Each row has a name. After each piece below comes the name of the row it's from, unless a question asks for something else. Each question is about the rows just above it. Places in a row count from 0.

far: [ 43.5 -44.4   2.6  81.2  21.8   6.3   8.9  11.9   6.1 -25.0 -71.9  12.9
 -45.5 -74.1 -34.2  20.5 -19.2  -5.9 -14.3 -45.5 -77.3  -8.0   3.6   8.0
  15.8  43.2  47.0 -26.5 -10.6 -28.1 -14.5  34.7 -47.3 -34.9  -4.6  12.8
 -54.4  48.9  29.8 -29.6 -38.7]
sabiv: [ 43.5 -44.4   2.6  81.2  21.8   6.3   8.9  11.9   6.1 -25.0 -71.9  12.9
 -45.5 -74.1  11.9  20.5 -19.2  -5.9 -14.3 -45.5 -77.3  -8.0   3.6   8.0
  15.0 -31.7 -38.7  29.2   7.9  11.1   0.2  14.4  40.5 -46.8   7.4  41.0
 -16.2  15.7  30.0  43.6 -30.6]
Tep: [ 43.5 -44.4   2.6  81.2  21.8   6.3   8.9  11.9   6.1 -25.0 -71.9  12.9
 -45.5 -74.1 -34.2  20.5 -19.2  -5.9 -14.3 -45.5 -77.3  -8.0   3.6   8.0
  15.0 -31.7 -38.7  29.2   7.9  16.6   6.3 -31.6  11.8  51.4   0.5 -22.6
  48.3 -44.4 -33.2  26.2  44.6]
Where in the named rows is [11.8]? => Tep, 32
Where in the named rows is [15.7]? => sabiv, 37
[16.6] is at row and place => Tep, 29
Row and place of [30.0] in the named rows: => sabiv, 38
[-33.2] is at row and place => Tep, 38
Where do [ 43.5 -44.4   2.6  81.2  21.8   6.3   8.9  11.9   6.1 -25.0 -71.9  12.9
 -45.5 -74.1 -34.2  20.5 -19.2  -5.9 -14.3 -45.5 -77.3  -8.0   3.6   8.0
  15.0 -31.7 -38.7  29.2   7.9  16.6   6.3 -31.6  11.8  51.4   0.5 -22.6
  48.3 -44.4 -33.2  26.2  44.6] appear? => Tep

Peta: [-18.4  34.0 -20.1  22.3  38.5  24.1 -18.1   7.7  31.1  19.5   7.7  -9.9
  48.3  29.3 -42.3 -19.7   1.5  58.9 -17.6 -13.1 -16.0 -21.6 -22.8  48.2
  30.2  -9.5]
befub: [-11.0  17.5  61.4   3.5  14.2 -12.6   9.4  22.4 -39.7 -41.2  29.1  51.7
  -4.2 -31.3 -18.8  15.8 -21.6 -21.1  28.0  -2.7  -8.4 -34.8 -19.7  -0.5
  10.3  -8.9]
bas: [ 12.7  27.6  25.4  -7.7   3.2 -33.2  31.8  -9.8 -39.6  21.8   8.6   5.7
 -29.4 -39.3   2.7 -15.0  -6.4 -17.5  80.3  17.8  -7.3  -4.0 -10.4 -19.5
  11.9   7.2]
sinan: [ -7.6  -5.9  -9.5  25.7 -45.6  17.1  -8.3  12.7   0.4   0.5  42.6 -17.1
  34.4  63.8 -11.0 -13.2  14.5  -3.5 -34.6  -8.0 -29.5  -0.2  -6.6 -17.3
   9.0  21.0]
Tado: [ -7.6  -5.9 -21.5  25.7 -45.6  17.1  -8.3  12.7   0.4   0.5  42.6 -17.1
  34.4  63.8 -11.0 -13.2  14.5  -3.5 -34.6  -8.0 -29.5 -39.4  -6.6 -17.3
 -37.3  21.0]
ziv: [ -7.6  -5.9  -9.5  25.7 -45.6  17.1  -8.3  12.7   0.4   0.5  42.6 -17.1
  34.4  63.8 -11.0 -13.2  14.5  -3.5 -34.6  -8.0 -29.5  24.0 -21.8 -23.4
 -10.9  14.1]
asked: [-11.0  17.5  61.4   3.5  14.2 -12.6   9.4  22.4 -39.7 -41.2  29.1  51.7
  -4.2 -31.3 -18.8  15.8 -21.6 -21.1  28.0  -2.7  -8.4 -34.8 -19.7  -0.5
  10.3  -8.9] => befub
[48.3] is at row and place => Peta, 12

befub: [-18.3 -46.1 -38.8 -28.7]
Tado: [ 36.3 -16.4  82.9 -30.0]
far: [ 12.6  -5.4  36.4 -19.4]
luvek: [ 40.3 -38.8 -46.0 -44.6]
Tep: [-38.7 -17.2 -25.9 -77.4]
Row and place of [-30.0] in the named rows: => Tado, 3
[-38.7] is at row and place => Tep, 0
Row and place of [-28.7] in the named rows: => befub, 3
Where in the named rows is [-5.4]? => far, 1
[36.4] is at row and place => far, 2
Where in the named rows is [36.3]? => Tado, 0

ziv: [-12.9 -20.5   7.8  10.9  77.3]
befub: [ 12.0  36.7  -0.5  -6.0 -67.7]
sabiv: [ 11.1  71.0  -0.5  19.5 -28.9]
Peta: [ 11.1 -57.3  -2.1 -35.5 -49.9]
far: [-20.5 -37.3   0.5   4.4  73.4]
Nuz: [ 24.3  56.9   2.5   4.4 -58.5]
Where in the named rows is [-35.5]? => Peta, 3
Where in the named rows is [36.7]? => befub, 1

far: [-46.6   8.8   4.3  -4.2 -58.7 -58.8  34.0 -13.8]
Tep: [-46.6   8.8   4.3 -58.6 -58.7  24.0  34.0 -13.8]
sabiv: [-46.6   8.8   4.3  34.9 -58.7 -13.9  34.0 -13.8]
Tado: [-20.2 -24.0  39.2   1.0  36.3 -58.8 -41.4  22.5]
Row and place of [39.2] in the named rows: => Tado, 2
Row and place of [-58.6] in the named rows: => Tep, 3
Row and place of [24.0] in the named rows: => Tep, 5
Row and place of [22.5] in the named rows: => Tado, 7
[-13.9] is at row and place => sabiv, 5
[-41.4] is at row and place => Tado, 6

Pubi: [40.9 48.4 38.0 -5.8]
Nuz: [85.1 34.7 48.3  5.9]
Tado: [-79.3  34.7  41.0 -79.2]
Row and place of [48.4] in the named rows: => Pubi, 1
[41.0] is at row and place => Tado, 2
Row and place of [40.9] in the named rows: => Pubi, 0
Where in the named rows is [-79.2]? => Tado, 3
Where in the named rows is [48.3]? => Nuz, 2

bas: [ 20.9   8.7 -58.2 -27.4  77.3 -63.8  37.4]
Tep: [-27.8   7.3  44.1   9.0  14.4 -37.4  -3.4]
luvek: [-35.4  -0.3 -25.4 -51.6 -20.4  46.0   6.5]
[-25.4] is at row and place => luvek, 2
Row and place of [37.4] in the named rows: => bas, 6
Where in the named rows is [-35.4]? => luvek, 0
Where in the named rows is [-0.3]? => luvek, 1

sabiv: [ 26.7  -2.0 -24.2 -24.4  -2.9]
far: [-34.9  25.6  24.9  50.0  29.1]
Nuz: [-15.9  21.8 -41.9  31.0  -5.1]
Pubi: [ 29.0 -21.2 -46.8 -38.3 -10.1]
sinan: [26.7 -2.0 -4.8 47.7 22.9]
bas: [-15.9 -41.8 -23.3 -26.5  39.9]
Tep: [-22.8 -27.7   3.4 -23.1  31.1]
[-22.8] is at row and place => Tep, 0
Where in the named rows is [31.0]? => Nuz, 3
Row and place of [29.0] in the named rows: => Pubi, 0
Where in the named rows is [-41.9]? => Nuz, 2

Tado: [ 84.3 -62.0 -54.9  49.0  32.8  -5.2  22.2  32.7  62.5   2.5  86.4  42.6
 -38.6  51.7 -51.6  44.3  55.9  73.8 -57.4 -31.7 -11.1]
Pubi: [ 84.3 -62.0 -54.9  49.0 -47.5  -5.2  22.2  32.7  62.5   2.5  86.4  42.6
 -38.6  51.7 -51.6  44.3  55.9  73.8 -11.4  -9.5  29.3]
far: [-27.3   3.7 -47.6  48.5  62.3 -20.9 -83.3 -57.2  71.2  80.0 -52.6 -48.4
  15.3  -5.1 -55.4  48.1 -51.5  64.5  44.4  51.0 -16.0]
Where in the named rows is [71.2]? => far, 8
[-57.4] is at row and place => Tado, 18
Where in the named rows is [-55.4]? => far, 14

